Look-ups in named tables: a row name and a column name give one cell, copied from the table.

Table Bitu
|  | Rina | Gad | Toso | Dok | Gos | Nor | Matus | Kepozof | Fas | Toru |
|---|---|---|---|---|---|---|---|---|---|---|
| Fil | 61.65 | 55.70 | 51.89 | 59.50 | 52.23 | 67.06 | 59.68 | 48.94 | 50.35 | 50.26 |
| Kamig | 55.31 | 39.99 | 49.22 | 52.45 | 63.13 | 61.89 | 51.26 | 56.99 | 50.62 | 35.90 |
| Kuzela | 20.15 | 61.25 | 52.45 | 28.79 | 30.36 | 44.33 | 31.40 | 53.59 | 43.37 | 61.98 |
| Mukomad | 86.75 | 54.79 | 46.18 | 10.71 | 34.24 | 25.51 | 46.45 | 55.25 | 52.32 | 33.04 |
| Ver | 67.20 | 54.73 | 47.30 | 6.59 | 56.67 | 58.94 | 58.67 | 41.94 | 51.99 | 47.31 |
| Nes | 32.91 | 50.68 | 49.94 | 62.94 | 46.80 | 50.80 | 56.41 | 52.48 | 48.84 | 33.93 |

What is the Gos of Nes in Bitu?
46.80
What is the Toso of Mukomad in Bitu?
46.18
What is the Fas of Ver in Bitu?
51.99
What is the Dok of Kuzela in Bitu?
28.79
What is the Kepozof of Kamig in Bitu?
56.99
What is the Gad of Kamig in Bitu?
39.99
What is the Fas of Mukomad in Bitu?
52.32
What is the Toru of Kamig in Bitu?
35.90
What is the Kepozof of Ver in Bitu?
41.94
What is the Toso of Kuzela in Bitu?
52.45
What is the Kepozof of Kuzela in Bitu?
53.59
What is the Gad of Ver in Bitu?
54.73
What is the Rina of Mukomad in Bitu?
86.75
What is the Toru of Mukomad in Bitu?
33.04
What is the Gad of Kuzela in Bitu?
61.25
What is the Toso of Fil in Bitu?
51.89
What is the Matus of Nes in Bitu?
56.41
What is the Toru of Nes in Bitu?
33.93
Row with the largest Toso: Kuzela

Nineka:
|  | Ruposiz | Fozum | Suse | Fuzipeg | Lafidez | Vifites | Vib |
|---|---|---|---|---|---|---|---|
| Zuketi | 4104 | 3032 | 2503 | 5058 | 6184 | 4802 | 3041 |
| Pafar | 2184 | 3013 | 5251 | 6410 | 8385 | 3770 | 3363 |
| Modim | 1403 | 2037 | 4049 | 3199 | 6299 | 2648 | 2388 |
| Zukofes | 5251 | 4632 | 3510 | 5040 | 4486 | 2474 | 3090 |
| Vime | 798 | 5229 | 3710 | 5496 | 7499 | 3845 | 1752 |
| Nusudo | 4771 | 2394 | 3879 | 3473 | 3923 | 2802 | 2617 |
| Ritevab | 1317 | 4593 | 3019 | 2801 | 3195 | 3651 | 969 |
| Nalenun | 2430 | 3655 | 3435 | 4403 | 5101 | 3243 | 3386 |
| Dabab | 3204 | 4125 | 3488 | 3829 | 7172 | 3377 | 2966 |
| Bik | 4458 | 3420 | 5470 | 432 | 7199 | 4490 | 3472 |
| Modozuz | 3189 | 5093 | 2693 | 6186 | 6252 | 4792 | 3986 |
| Pek | 3921 | 3391 | 2761 | 5552 | 6898 | 3144 | 1427 |
| Kulatuz | 3314 | 786 | 4625 | 4052 | 6379 | 1676 | 4232 |
| Koga | 2897 | 4244 | 3566 | 5982 | 5851 | 2419 | 2881 |

Modozuz, Lafidez => 6252
Zukofes, Ruposiz => 5251
Kulatuz, Ruposiz => 3314
Nalenun, Ruposiz => 2430
Dabab, Suse => 3488
Modim, Fuzipeg => 3199
Dabab, Fuzipeg => 3829
Ritevab, Suse => 3019
Koga, Suse => 3566
Modim, Vib => 2388
Nalenun, Vib => 3386
Pafar, Vib => 3363
Nusudo, Vifites => 2802
Dabab, Lafidez => 7172
Nusudo, Vib => 2617
Vime, Fuzipeg => 5496
Zukofes, Vib => 3090
Kulatuz, Suse => 4625
Koga, Ruposiz => 2897
Which row has the largest Fozum? Vime

Midazab
columns: Sof, Tekibu, Zumozuf, Maguke, Gifiz
Robopef: [4231, 3847, -672, 1936, 4881]
Bobiti: [-242, 1056, -4919, 17, -6450]
Togez: [-4417, -4250, 452, -2267, -5286]
Sofinen: [-6478, 1610, 3690, -1727, 667]
Senire: [-6770, 1929, 3758, -1602, 702]
Dusibon: [-2070, 7668, -1743, -208, -249]
Dalaveb: [14, 1474, -5006, -291, -6648]

Gifiz of Dalaveb = -6648
Gifiz of Bobiti = -6450
Zumozuf of Bobiti = -4919
Sof of Robopef = 4231
Maguke of Robopef = 1936
Tekibu of Senire = 1929
Sof of Senire = -6770
Tekibu of Togez = -4250

Verem =
cols = Viz, Dis
Kar: [229, 231]
Rof: [229, 229]
Rinaka: [218, 255]
Labav: [38, 131]
Vek: [43, 207]
Zez: [218, 255]
Zam: [117, 91]
Dosirub: [38, 134]

Dis of Labav = 131
Dis of Rinaka = 255
Viz of Dosirub = 38
Viz of Labav = 38
Viz of Rinaka = 218
Viz of Vek = 43
Viz of Zez = 218
Dis of Rof = 229
Dis of Zez = 255
Viz of Rof = 229
Dis of Zam = 91
Dis of Vek = 207
Viz of Zam = 117
Dis of Dosirub = 134
Viz of Kar = 229
Dis of Kar = 231

Zibazon:
fields: Rep, Suvi
Dasu: [143, 97]
Fova: [203, 44]
Som: [179, 210]
Tirek: [230, 221]
Pevamul: [140, 132]
Rak: [112, 216]
Bifi: [230, 227]
Gisutev: [84, 228]
Dusu: [86, 34]
Sopib: [177, 175]
Tulev: [229, 41]
Gav: [168, 85]
Nek: [188, 208]
Veti: [230, 45]

Suvi of Rak = 216
Rep of Dusu = 86
Rep of Nek = 188
Rep of Dasu = 143
Rep of Gav = 168
Suvi of Tirek = 221
Suvi of Nek = 208

Table Sisa
cols = Gufaf, Lenot, Nel, Bag
Zuf: [0.842, 0.454, 0.721, 0.970]
Pob: [0.273, 0.816, 0.938, 0.193]
Molup: [0.589, 0.828, 0.025, 0.803]
Tafome: [0.561, 0.747, 0.943, 0.437]
Pokorev: [0.607, 0.819, 0.243, 0.719]

Nel of Pokorev is 0.243
Gufaf of Molup is 0.589
Lenot of Tafome is 0.747
Bag of Molup is 0.803
Gufaf of Pokorev is 0.607
Nel of Tafome is 0.943
Gufaf of Pob is 0.273
Bag of Tafome is 0.437
Which row has the largest Bag? Zuf

Table Duf
|  | Boke | Gosu | Bomi |
|---|---|---|---|
| Rorarun | 623 | 4930 | 2367 |
| Gega | 6301 | 8253 | 1556 |
| Mov | 1511 | 6029 | 1914 |
| Buzikig | 303 | 3697 | 2947 |
| Rup | 8281 | 7280 | 2415 |
| Moz | 6753 | 5507 | 3142 |
| Nol | 5666 | 6162 | 2553 |

What is the Bomi of Rorarun in Duf? 2367
What is the Gosu of Nol in Duf? 6162
What is the Boke of Buzikig in Duf? 303
What is the Boke of Rorarun in Duf? 623
What is the Gosu of Moz in Duf? 5507
What is the Bomi of Mov in Duf? 1914
What is the Bomi of Gega in Duf? 1556
What is the Boke of Nol in Duf? 5666
What is the Bomi of Buzikig in Duf? 2947
What is the Bomi of Rup in Duf? 2415
Row with the largest Bomi: Moz

